In the data rows, 128 means zero.
Here are some points, one per row:
[ 79 144 115 116 177  92 107 104 116 100 137 114 170 100  89  91  81 100
 174  97  82 139 115 193 156 159 139 167 114 151 171 182]
[143 126 151 100 185 111 167 112  70 145 121  68  50 182 165 100 149  89
 161 200 113 148 101 161 109 133 174 108 123 106 137 114]
[163  82 108 129 102 184 138 150 151 116 119 121 103 124  52  80 114 196
 136  71 122 107 174  98 175 148 130 155  79  90 147 150]
[ 98 122 120 181  60 158 146 119 126  91 113 130 101 130 137  96  94 125
 150  92 136 172 214  78 146 126 154  99 123 161 139 149]
[122  60 117 155 155 143 169  99 138 107 149 140 130 149 148 139  91  83
 135  71 142 186  89  88 128 125  98 129 142 161 165 187]
[161  80 122 178 149  14  91 142  56 122 142 232 138 126 133  82 157  84
  91  99  97  66  99  96 175 134 144 162 146 116 134 168]
[135 114 143 143 128 207 130 129 120 107 124 160 127  88  72 157 138 121
  61 155 119 183  97 162 147 144 117 138 142  90 129  68]
[112 122 113  98 103  80 109 116 162 147 201  73 129 148 196 126 149 124
  80  76 174 170  48 123 147 168  98 179 154 129 103  79]
[125  91  68 157 152 124 154  88  47 132 121 199 155 150 145 125 128 167
 123  65 158 134 114 207  93 179 153 100 123  89 142 106]
[132 145 138 125 171 141 173 144 183 127 124 148  96 121 156  90 109 164
 122  70  93 174 123  68 174 115  98  94  86 142 126 152]
[154 195 102 158 151 127  83  99 154  75 104 125 137 153 137 155 127 140
 196  59  87 140 157 146 109 141  71 108 158 156 127 123]
[170 123 162 142 176 118 154 113 144  71 101  69 137 165  90 153 124 152
 148 180 105  67  91 134 109 140 136 101  91 162 157 124]
[169 107  96 126  94 124 218 110 168 120 118 129 107 123 116 154 108 134
  68 105 174  93 114 152 126 100 159  89 198 135 150 130]
[ 55 153  70 189  52 142 177 104 117 157 186  93 102 153 176  92 138 180
 117 176 129 121 135 174 108 123  91 110 124 137 115 153]
[102 158 201 102  52  98 114 149 150 122 119 152 150  64  99 137 100  73
 141 123 188 149 121 156 141 123 131 118 124 106 129 165]
[186  75 138 143 116 127 134  88 141 170 110 129 119 109  56 119 120 154
 109  79 178  93 124 124 127 110 174 112 129 178 133 121]
[112 152  87 148 155 198  71 143 159 127  90 136 120 211 107 154 146  92
 104 165 178 153  66 155 173  56 134 126 107 119 123 104]
[130 107 135 130  99 118 175 113 228 121  97 116 107 133 169  85 130 114
 140  87 104 102 113 136 163  88 126 112 182 139 128 174]
[ 59 129  74 118 181 114 117 133 143 143 185 179 134 100 121  77 132 132
 167 174 125 125 159  88  94  83 141 166 146 156 186 110]
[120 113 151 134 177 125 100  84 142 134 172 132  82 108 159 162 187 100
 145  64 195  91 161 109 160 152 124 101 149  99  31 143]
[159 161 100  91 150 160  88 108 134 109 166 121 185 122 135 103  96 139
 144 205 103 116 106 103 178 123  65 129 130 108 167 175]
[125 110 165 106 168  91 186 137  63 101 108 168 116  88 193 146 106 181
 145 106 130 149  67 153 145  93 112 159 127 152 107 104]
[136 124 128 140  93 121 110 101 151 143 195 130 190 115 114 132 227 109
 125 105  91 122 189 154 143  37 124 127 145  77 109  80]
[147 149 121 118 150  80  64 182  61 139  86 149  96 155 139 166 151 160
  89  40 123 159 116 200 108 120  87 102 158 143 156 155]
[121 129 200 195 156  92 160 132 108 135 143 134 139 136  56 136 162 124
 106 137  55 119  89 139 102 145 103  89 104 106 169 113]
[194  87 102 125 149 151 203 118 143 159 105 167 117  90  98 170 119 133
 127 101  79 155 146  70 114 115 142 110 149 116 123 136]
[137  86 127 125  71 164 123 135 189 148 125 149 106 156  79  91 101 155
 117  87 144 145 138 110 119 142 142 141 134 117 160  96]
[109 143 146 141 136 125 152 105 101 148 145 100 112 113  66 217 113 141
 129 117 124  75  93 156 126 103 182 131 126 140 108 138]
[123 134 121 115 122 193 112 123 100  77 109  94  82  50 110 164 162 177
 130 109  95 114 131 132  92 159 160 189 175  95 142 154]
[ 98 151 171 176 155 153 120 111 115 157 158  50 156 120  95 168 125 118
  58 107 134 114 114 107 108 138 176 133  93 129  87 111]
[124 119 133  94  86 126 201 178 146  82 133 194 119 164 115 127 139 106
 143 188 143  66  89 133 141 148 131 109 123 141  52 123]
[165 129 136 138 148 106 134 153 107 146 122  75 114 190 104 196  85 185
  84 134 115  96 151 122 113  96  97 171 123 111 133 100]
[111 105 136 104 153 226 148 127 158 104  95 140 105 144  87 140  79 122
 130 101 138 167 128 115 117 157 116 147 159 162 139 104]
[ 82 168 151 114 113 125  77 166  97 153 145 125 130 127 142  40 102 224
 103 169 154  79  71  98 129 124 163  90 145 108 188 150]
[114  86 153 106 184  79 128 132 136  85 116 120 134 121 102 128 108 162
 103 151 132  57 224 153  97 171 140 184 148 134 141  68]
[136 104 113 123 105 120 120 182 188 135 120 134 128  82 133 136 151  84
  99 163 109 111 103 134 168 130 131 138  54 165  84 164]
[145 122  85 116  95 122  97 155  76 145 133  86 179 140 158 103 140 111
 114 191  61 139 212 120 127 127 141  91 151 161 141 110]
[106 157  99 120 158 104 116 215 156 111 122  94 105  65 214 148 128 132
 157  73 103 151 145 136 156 152 135  99  91 100 154  93]
[124 164 106 174 121 127 128 134 194  94  64 174 155 108  68 145  85 124
 161 182 117 143 115 149  73 129 156 135 171  98 103 106]
[ 72 116 151 137 143 196 136 156 171 156 140 145 112 118  99 106 116 169
  67 100  73 144 148  90 119 152 113  78 169 103 163 162]
[ 98 231 131 101 142  91 132  67 148 106 197 176 142 101 112 139 144  87
 150 104  90 128 174 118 136 132 136 109 112 181 153  98]
[114 123 150  98 158 137 161 123 153 102 117 151  94 179 163  79 117  97
 103  98 150 133 156 136 100 110  99  91 174 126 206 201]
[152  80 176  96  55 129 132 168 145 202 119 165  66 136 167 179 120  89
 164 142  82 114  99 170 122 115  92 150  97 122 158 105]
[119 147 143 166 158 131  89 142  95 127 179 102 143  89 170 103  54  92
 111 147 110 140 178 163 143 110  87 137 147 145  95 137]
[129 111 166  66 163  83 125 135 144 110 189  74 118 114 154 156 183 158
 137 138 141 145 116 107  60 114 109 109 139 210  90 145]
[132 151 122 187 147  56 106  71 217 171  99 101  82  95 129 129 118 141
 102 170 114 136 118  72 103 178 146 176 164  54 125 132]
[171 123 155 133 121 165 152 121  86 128 116  71 159 109 107 158 150 143
  92 130 121  71  94 136 173 112 142 132 116 102 112 113]
[145 116 128 152 115  68  95 127 133  94 112  89 138 138 179  78 111 216
 109 140  71 199 176 153 118 143 143 132 114 104  56 139]
[103 154 153 135 114 133 115 131 196 116 105 163 157 119 144 118 134  70
 140  93 134  95 154 128  97 118 166 142  83 153 114 117]
[155 138 111 119 190 157 165 132 119 103 136  77 140  94 124 162 130  78
  64 184 145  96 163 126 143 184 125 112 100  68 138 147]
[203 133  43 126  51  88 112 132 130 120 190  52 129 104 142 127  83 137
 170 117 152 143 137 168 107 187 130 112 106 137 135 137]
[ 95 109 105 120 106 104 152 110 168 166 110 103 131  91 117 193 128 159
 135 163 107 111 107 149 133 173 123 125 183  88 193  78]
[129  93 142 124 104 169  85 113 189 124  95 202 111  95 185 132 182 137
 131 136 112 140  63 117 105 116 137 164  57 159 156 124]
[136 109 114 147 121 104  70 105 116  75 160 139 162 131  86 173 172 152
 163 166 143 207  88  89  86  98 128  87 173 148 189 114]
[103 169 136 111  88 134 110 152 154 109 104 154 108 202 132 154 159  75
  99  95 148  82 179 126 145 115 138 136 119 150 122  97]
[162 137  87 177 160 108 140 148 100 100 176  81 109 136 128  90 138  74
 139 215 179 117 121 117 120  95 103 118 142 173 125  98]
[143 101 160 101 153 112 101  68 124 169 182 126 137  73 170 113 106 158
 124 182 162  92 177 171 148 109 100  93 107 151 101 170]
[142 148 109 109  91 135  95 170 100 208  66 113 160 134  85 113 141 115
 127 112 194  97  94 127  87  96 114 150 148 179  50 207]
[164 146 137 140 158 139 160 107  59 128 123  89 119 133 156  36 171 132
 147 118 175 121 151 205  80  82 115 139  82  95 128 154]
[109 172 106  81 164 117  83 125 174 153 136  87 140 113 156 110  95 196
 114 141 108 182  99 166 170 127 138  87 148 140 103 102]
[165 206 125 133  72  97 121  89  82 100  81 155 121  83 125 176 130 196
 167 130 153 148 152  87 168  93  73 167 152 121  98 130]
[123 120 141  92 133 122 137 126  35 122 157 145 174 164 155 125 124 145
 185 149  99 148  88  82 103 176 210  72 140  83  85 112]
[147  96 171 156 148 134 127 150 126 104 132  85 138  80  71 165 147 104
 159 111 146  90 145 174 117 145 122 108 147  72 119 112]
[135 139 104 122 154 187 119 123 112 146 100 105 115 137  82  30 129  93
 180 110 102 154 174 118 154  94 124 139 144 165 172 138]
[118 121 157 118 121 115 112 142  88 132  83 175 168 164 109 115  41 115
 157 219 174 171 132 102 139 153  92 116 126 160 129  92]
[117 156 127 126 101 132  73 135  96 115 104 151 141 161 214 199 106 161
 115  91  80  84 128 124 125  71 162 163 151 130 124 132]
[ 89  73 112 146 115 160 101 117 143 120 160 120 167 186 141  69 195 141
 109 125  79  72  71 151 168 170 130 112 150 141  74 129]
[122 120  95 110 196 118 145 140 118 156 159 110 116 153  30 141 117 163
 153 124 157 148 121 140  94 138  91 155 146  96 136 120]
[ 83 173 157  82 114  97 150 125  47 150  92  94  95 120 144 157 156 123
 141 142  64 142 150 103 154 106 127 193 133 131 139 174]
[149 126 138 115 152 133  90 159 120 186 113 173 112 137 103  47 138  65
 112 175 151 148 143 133  99 131 166 105 133 113 111  99]
[135 189 124 105 103 186 163 125 139 148 156 196 128 134 172 128 143 109
  44 122  97 131 131 113 108 130 123 125 106 129  97 100]
[105  68 117 122 178  72 122 138  90 195  94 137 147 100 145 115 182 157
 180 131 212 120 129  77 109 158  99 139 104 125 130 103]
Along one direction, these points spread out more than along any other. Take the direction at right angles to it along which they spread out most. Go by this last direction. For each point below, how far along it does it lie, from 0 to 99? 50 is the average, and the first point above lies past it. One standard deviation of the points above along it is 16.
[ 87 108  77 134 146 145  79  68  92 131  81  95 100 152 125 169 180 161
 162 158 186 109 138 117 192 196 115 100 112 152 142 151] 43
[151 111 108 105 124  90  76 146 150 117 157 183  92 152  80 169  79  77
  85 174 145 214 146 152 175 115 175 127  71  81 112 171] 52
[143  96 115  98 146 110 216 153 118 116 108 115 162 109 152 114 108 107
 150  41 142 175 133 109 147  68 149 124 150 164 139 111] 63
[ 91 104 131 115 122 123 159 136  50 117 129 102 136 152 171 180  95 101
 183 120 134  99 157 127 136 124 112 172  84 120 189 155] 50
[ 80 158  95 100  69 174  85 163 142 129 124 155 147 141 129  94 118  98
 130 108 160 113 151 116  98 179 130 174 120 118 134 150] 69
[148  59 109 156 108 133 186  74 137 125 107 137  99 203 120  97 145 109
 183 129 107 134 132 114 127 131 134 112 128 173 128 137] 57
[124 133 114 166 183 134 143 172 140 116 153 111 164 127 108 224 109 151
 121 134 126  71 110  84 113  86 114 134 106  98 140 121] 24
[135 165 167 160  48 174 116 140  75 136 107 155 101 114  95 112 155  90
  99 176 124 163  85 119 144 157 112 109 113 166 114  98] 50
[147 154 198 144  65 150 135 103 158 132 137 126 132 156 158  78 111  98
  99 106 149  97 138 121 125 135 125 147  87 124 101  99] 60
[132 154 170  95  64 118 158  95 185 151  99 144 155 104 147 119 147 120
 108 157 148 163 134 120 154 110 130 132  72  93 105 124] 60
[132 158 114 118 140 125 139 155  94 130 132 109 224 128 207 126 122  80
 138 137  98 124 108  86 113 125 119 133  95 104 149 138] 62
[134 136 156 118  93 160  83 146 153 104 114 163  95 168 133 124 121 103
 173 119 158 153 120 116  83 136 143 164 157 120  38  97] 57
